Some points:
np.array([0.7, -0.6, 0.8, 1.3, -1.2, 0.6, 0.0, 0.2, 1.5, 1.3, 0.2, 0.5, -1.0, -2.1, -0.1, 0.3, -1.1, 1.7, -0.2, -2.1, -1.5, -0.3, -0.3, -1.3])
np.array([0.3, 0.7, -0.4, -1.6, -1.1, 0.2, -1.2, -1.0, -0.5, -0.5, 0.3, 1.8, -0.8, -2.0, -0.9, -1.8, 0.2, 0.5, -1.6, 1.1, 0.0, -0.8, 0.5, -0.9])
np.array([-0.9, 0.1, 0.9, 0.0, -0.5, -1.1, -0.8, -0.6, 1.0, -0.2, -0.1, 0.3, 0.1, 1.3, 1.9, -1.2, 0.1, 0.7, 1.3, 0.5, -0.3, 0.0, 1.3, 1.7])
np.array([0.2, 0.9, -0.1, -1.2, 0.7, -1.3, -0.8, -1.0, -0.7, 0.7, 0.5, -0.5, 0.1, 1.0, 0.3, 0.4, 1.4, -0.1, -0.3, -1.1, 0.6, 0.8, 0.0, -1.2])
np.array([-1.2, 0.3, -1.4, -0.2, -1.1, -1.1, -1.5, 0.6, 1.0, 0.1, 0.1, 0.5, -0.7, 1.1, -0.8, -1.7, 0.4, 0.7, 0.9, 0.3, 0.0, -0.4, 2.1, 1.1])
np.array([0.2, 0.1, -0.9, -1.0, -1.2, 1.0, 1.2, -0.2, 1.8, 1.6, -0.9, -0.6, -2.3, 1.3, 0.3, 1.0, 0.2, -0.1, -0.8, 0.2, -1.9, 0.7, -0.5, 0.7])
np.array([0.3, -0.5, 0.5, 0.9, 0.0, -0.4, 0.4, 2.1, -0.8, 1.2, -0.1, 0.0, 0.8, -0.6, -0.3, -0.1, 0.6, -0.3, 2.5, -1.2, 0.4, 0.1, 1.4, 0.2])
np.array([0.1, -0.9, -0.7, -0.8, -0.2, -1.2, -1.5, -1.2, -1.0, 1.1, 0.9, -1.6, 1.1, 0.1, -0.4, 0.1, -0.4, -1.6, 0.6, -1.2, 1.0, 0.5, 0.6, -1.2])
np.array([-1.3, 0.1, -1.0, -0.5, -0.1, -0.8, 0.0, -0.4, 0.8, -0.6, -1.1, -0.5, 0.7, 0.7, 2.0, 0.1, 0.2, 1.7, 1.2, 0.2, 0.2, 0.3, 1.0, 1.3])
np.array([0.8, -0.4, -0.2, 2.4, 1.3, 1.2, 0.1, -0.2, 1.8, 1.5, 1.0, 0.9, 0.1, -1.7, -0.6, -0.3, -1.0, 0.2, -0.7, -1.0, -1.0, 1.0, 0.7, -1.3])
np.array([-1.2, 1.0, 1.0, -0.8, 0.8, 1.7, 1.1, 0.8, -0.7, -0.8, -0.1, -0.4, 2.0, -0.2, 0.6, -1.2, 0.1, 1.1, 0.4, -0.1, -1.5, -0.5, -0.9, -1.5])
np.array([-1.4, 0.0, -1.1, -1.1, -0.5, -1.0, -0.6, -0.8, 0.6, -0.6, -0.8, 0.1, 0.1, 0.0, 0.7, -1.2, -1.0, 0.5, 1.9, 0.7, 0.9, 1.5, 1.7, 1.5])
np.array([0.2, -0.5, -0.1, -0.5, -0.6, 0.3, 0.2, 0.1, -1.5, 0.7, 0.1, -1.6, -0.7, 0.0, 1.2, -0.7, -0.1, -0.3, -1.8, 0.7, 0.2, -0.5, -1.3, 0.5])
np.array([0.2, 1.6, 0.9, 1.4, 1.0, 1.2, -0.9, 1.5, 0.2, -1.4, -0.4, 0.0, -1.3, 0.8, -1.1, 1.6, 0.0, -0.4, 0.4, -0.6, 0.1, 0.2, -0.3, 0.4])
np.array([1.2, 1.2, 1.4, 0.3, -2.5, -1.6, 1.3, 0.5, 0.9, -0.8, 0.2, -0.7, 0.4, -1.3, -0.9, 1.2, -0.4, 0.3, 0.5, 1.3, 0.7, -1.0, 0.2, -1.5])
np.array([0.4, -1.2, 1.4, -0.9, 1.0, -0.2, -0.6, 0.9, -0.5, 1.1, -0.1, -1.3, -1.9, 0.4, -0.3, -0.9, -0.5, 0.5, 0.8, -0.3, 1.6, -0.3, -1.4, 0.0])
np.array([-1.4, -0.9, -1.5, 1.0, -0.1, -0.6, 0.8, -3.1, -0.6, -1.3, 0.9, 1.4, -0.1, -0.2, -0.1, -0.9, -0.8, 0.5, 1.5, -0.3, -0.4, -0.5, -1.6, -0.3])
np.array([-0.4, -0.8, -1.8, 0.3, 0.7, 0.3, 1.3, -0.3, 0.2, -1.3, 0.6, 1.1, 0.8, -0.4, -0.8, -1.9, 0.7, -0.3, 1.5, -0.4, -0.7, -0.6, -1.3, -1.2])
np.array([-2.0, 0.2, 1.4, -1.2, -2.0, -0.8, 1.4, -1.3, 1.2, -0.3, -1.7, -0.9, 1.6, 1.1, -0.3, -0.4, -0.2, 0.8, 0.7, 0.9, 1.0, 1.2, -0.2, 0.8])
np.array([0.9, 1.7, 0.3, 0.4, -1.5, -1.5, 1.0, 2.1, 1.5, -1.4, 0.4, -0.7, -0.6, -1.4, -0.7, 1.8, -0.5, -1.0, 0.3, 0.7, 1.8, 1.0, 0.1, -1.4])
np.array([-0.4, 1.3, 1.2, -0.5, 2.2, -0.5, -0.6, -0.5, -1.0, 0.0, -0.1, 1.7, -2.1, -2.0, 0.8, -0.7, 0.5, 0.2, -1.8, 1.5, -0.7, 0.7, -0.2, -0.7])
np.array([0.9, 0.2, -2.3, -0.8, 2.0, -0.4, 1.2, 0.8, -0.3, -0.2, -1.0, 2.4, -1.0, 0.8, 2.1, 0.1, 0.4, -0.9, -0.9, -1.8, 1.4, 0.3, -0.8, 1.1])
np.array([-0.1, -1.2, 0.7, 0.3, 0.1, 1.3, 1.3, 0.4, -0.2, -0.6, -0.9, 1.1, 0.2, -1.4, -1.1, 0.2, 0.1, -1.5, 0.2, -1.6, 1.3, -1.3, 0.8, 1.4])
np.array([1.2, 0.0, 1.2, -0.7, 1.1, 1.2, 1.3, -1.6, -0.2, -1.2, 0.8, -0.1, -0.4, 0.5, 1.7, -0.1, 1.0, 1.1, 2.6, 1.1, 0.7, 0.5, -0.2, -0.5])
np.array([-0.3, -0.8, 0.8, 2.0, -2.9, 0.4, 0.3, -0.1, -1.3, 1.5, 0.5, 0.9, 0.5, -0.1, 0.4, 1.9, 0.8, -0.5, 0.7, -0.2, 1.5, 0.1, 1.2, 0.0])
np.array([0.1, -0.4, 0.4, 0.4, -1.6, 1.1, 0.6, -0.8, -1.0, 0.0, -1.3, 0.9, -1.0, -1.8, -1.7, 0.5, 1.5, -0.9, 1.9, -1.7, 0.1, -1.1, -0.3, 1.7])
np.array([0.1, -1.4, -1.0, 2.1, 0.6, -0.7, -0.1, 0.4, 0.1, -0.9, 0.0, -0.5, -0.7, 0.1, 1.9, 0.3, 0.8, 1.1, -0.1, 1.1, 0.0, -0.7, 1.1, -0.1])
np.array([0.4, -0.4, 0.6, -1.6, 0.6, -0.5, -1.0, -1.8, -0.7, 0.8, 0.8, -0.6, 1.1, 0.4, -0.7, 0.6, 1.3, -0.7, 0.4, -1.0, 1.1, 2.2, 0.7, -1.3])
np.array([0.6, 0.8, 0.2, 0.2, 0.8, 1.4, -1.1, 0.4, 0.1, -0.2, 0.1, 0.4, -1.3, 0.7, -3.7, 0.8, -0.8, -0.9, 1.3, 0.1, -0.6, 0.1, -0.5, 0.5])
np.array([1.6, 1.4, -0.3, 2.0, 0.6, 0.6, -0.7, -1.7, 0.6, 1.3, -1.8, 0.1, 2.2, 0.1, -0.7, 0.3, -1.5, -1.4, 0.0, 1.9, 0.6, -1.0, -1.1, 1.2])
np.array([-0.9, -0.8, 0.8, 0.3, 0.9, 0.0, -0.1, 0.9, -0.6, 0.5, -0.3, -1.1, -0.8, 0.9, 0.1, -0.9, 0.6, -0.5, -0.9, 0.1, 0.9, -0.6, -1.4, -0.6])
np.array([-0.2, 0.3, -1.9, 1.4, -0.2, 0.6, 0.8, -1.5, 0.1, -1.1, 0.7, -1.1, -1.5, -0.4, 0.2, -0.5, 1.8, 1.1, -1.4, 1.3, 1.7, 0.3, 0.0, -0.7])
np.array([-0.1, 0.0, 0.8, -0.2, 0.4, -0.2, -0.1, 1.5, -0.5, 1.5, 0.5, -0.8, -1.6, 0.8, 0.7, -0.9, 0.5, -1.4, -1.2, 0.4, 1.0, -0.1, -1.0, 0.1])
np.array([1.6, 0.9, -0.3, 0.5, -0.3, 0.1, 0.1, -1.6, 0.6, 0.9, -1.9, 0.8, 1.2, 1.2, -0.7, -0.4, -0.8, -1.3, -1.3, 1.7, -0.6, -1.9, -0.3, 1.0])
np.array([-0.2, 1.0, 1.2, -0.2, 0.6, -1.6, -0.9, -1.4, -1.1, 0.0, 0.6, -1.5, 0.2, 0.5, 0.1, 0.2, 1.0, -1.1, -0.9, -2.0, -1.3, -0.3, 1.1, -1.1])
np.array([0.4, -1.6, -0.3, 0.0, 2.6, -1.1, -1.0, 0.7, 1.3, 0.1, 0.4, -0.4, 2.0, -0.1, -0.7, 0.4, 0.5, 1.5, -0.7, 0.7, -0.6, 0.2, -0.2, 1.0])
np.array([-1.0, 0.9, -0.1, -0.6, -0.3, 1.6, 1.3, -0.6, -0.7, 0.0, 0.8, -0.9, 1.9, -0.8, 1.6, -1.7, -1.3, -0.5, 0.7, -0.1, 0.1, -0.1, -0.9, -0.9])
np.array([0.8, 0.6, -0.9, -1.1, 0.2, 1.4, 1.3, -0.2, -1.1, 0.7, 0.7, -0.3, 1.3, -0.1, 1.4, -1.4, -0.2, 1.2, 2.0, 0.5, -0.7, -0.9, -0.9, -1.0])
np.array([-0.2, -1.2, -0.7, -1.1, -2.0, -0.7, -2.1, 1.0, 0.8, -1.1, 0.3, -0.2, 1.8, 0.2, 0.8, 1.0, 2.0, 0.8, -0.8, 0.6, -1.7, 0.6, -0.6, 0.9])
np.array([0.9, 0.9, -0.3, 0.6, -0.9, 0.7, -1.7, 0.8, -1.0, -2.3, -0.4, -0.7, -0.8, 1.3, 0.2, 1.0, -1.5, 0.0, -0.6, -1.4, -0.7, -1.4, 0.7, -0.3])
np.array([0.6, -1.4, -0.4, 0.9, -0.7, -1.4, -1.3, 0.3, 0.5, -0.9, 0.2, -0.2, 1.1, 0.3, -0.5, -0.2, 0.7, 0.1, -0.1, 0.9, -2.0, 2.1, 0.3, 0.8])
np.array([0.0, 1.1, 0.0, -1.0, 1.7, 1.6, -1.5, 0.2, 0.1, 0.0, -0.8, 0.2, 0.5, 0.4, -1.1, 1.2, -1.1, 0.2, -0.9, 1.0, 0.2, -1.3, -0.6, 0.9])
np.array([-0.3, -0.1, -0.6, -0.3, 1.6, 0.2, -0.2, 1.6, -1.0, 1.1, -0.7, -1.7, -0.2, -0.5, 1.3, -1.2, -0.8, -1.3, 0.2, 0.1, 0.3, 1.0, -1.0, 0.0])
There is one direction along which these points spread out most. Take the direction at right angles to it along which they spread out most. Go by this last direction. Where along it does each point below lie, from 0 to 99? The average is 50, and the first point in the table lies past the average. One standard deviation of the points above along it is 16.
np.array([0.8, 1.4, 1.4, -2.9, -1.0, -1.3, 1.5, 0.6, 1.2, -1.8, 0.4, -0.5, -0.4, -1.8, -0.6, 1.1, -0.6, -1.7, 0.4, 0.9, 0.0, -1.5, 0.8, -1.0]) 63
np.array([0.6, 0.3, -0.3, 0.7, 1.3, -1.3, -1.1, -1.2, -0.7, -0.1, 0.1, -0.6, 1.5, 0.7, -0.2, 1.1, -0.1, -0.6, -0.4, -1.5, 0.8, 0.7, 1.1, -1.7]) 52
np.array([-0.4, 2.1, -0.4, 1.0, -0.3, 1.4, -1.1, 1.8, 0.4, 0.1, 0.5, 0.2, 0.1, 0.3, -1.4, 0.9, -0.8, 0.3, -1.3, 0.3, 0.2, -0.4, -1.1, 0.9]) 56
np.array([0.2, -0.8, -0.3, 1.1, 0.3, -1.0, -0.4, 1.6, 0.0, -1.4, 0.5, -0.6, -0.3, 0.5, 0.1, -0.9, 0.5, 1.5, -0.4, 1.0, -0.8, -0.3, 1.8, 0.3]) 59
np.array([1.4, -1.1, 2.0, 1.1, -0.8, 1.4, -0.3, -0.9, 1.7, -0.5, 0.5, 1.0, 0.3, -1.3, 2.4, -0.2, -0.2, -0.2, -2.0, -1.2, -1.1, -0.3, 1.3, -1.1]) 53
np.array([0.3, -0.1, -0.9, -3.2, 1.0, 0.4, 0.8, -1.7, 1.5, 0.9, -0.4, -0.8, -0.9, 0.6, 0.3, 1.4, -0.4, -0.1, -0.8, -0.5, -2.5, 0.2, -0.7, 1.5]) 39
np.array([-1.5, -0.8, 0.1, 1.0, 0.8, -0.3, 0.5, -1.1, -0.1, -1.7, 1.1, 1.9, 0.4, 1.0, 1.1, 0.4, -1.0, 0.6, 0.8, -0.2, 0.0, -0.7, -1.7, -0.4]) 41
np.array([0.0, -0.5, 1.1, 1.4, -1.7, 1.0, 1.2, 0.9, -0.9, 0.3, 0.2, 0.8, 1.6, -0.9, 0.2, 0.6, 1.3, -0.5, -0.7, -1.0, 0.6, 0.2, 0.7, 1.7]) 67
np.array([-0.6, 2.0, 1.5, -1.1, 0.3, -1.8, -1.0, 0.8, -1.2, 2.1, 0.1, 1.9, -0.2, -1.0, -0.7, -1.0, -0.4, 1.4, -0.1, 1.0, 0.0, -1.3, -1.0, -0.8]) 39
np.array([0.2, -1.7, -0.2, -2.4, -0.8, 1.3, -0.4, 0.7, -0.7, 0.9, 0.1, 0.2, -1.3, 0.7, 0.9, 0.5, -0.5, -0.5, 0.3, -0.6, 1.4, 1.7, -0.7, -0.9]) 39
np.array([-0.8, -0.9, -0.8, 0.7, 0.8, 0.0, 0.6, 0.4, -0.9, 1.5, 0.6, 0.6, 0.4, -0.8, -0.3, 1.4, 1.2, -1.1, 1.1, -0.5, 0.1, -0.9, 1.8, 0.3]) 57
np.array([-0.5, -1.0, -0.4, 2.5, -0.1, -0.8, 0.0, 1.1, 0.1, -1.0, 0.3, -0.6, -1.3, 0.6, -0.2, -0.2, 0.4, -0.1, 1.0, 2.0, -1.6, 1.2, 1.0, -0.3]) 65
np.array([0.1, -0.9, -0.7, 0.2, -0.5, 0.4, 1.7, 1.1, -1.1, -0.4, 0.0, 1.6, -0.5, 1.5, -1.5, -1.4, -1.2, -0.4, -3.0, -1.1, 1.7, 1.0, -0.8, 0.6]) 40
np.array([-0.5, -0.2, -0.4, -0.6, 0.8, 0.6, 1.6, -0.3, 1.1, 1.2, -0.8, -1.2, -0.6, 0.6, -2.1, 1.5, -1.5, 2.0, -2.4, -0.3, -2.0, 0.3, 0.0, 0.9]) 52
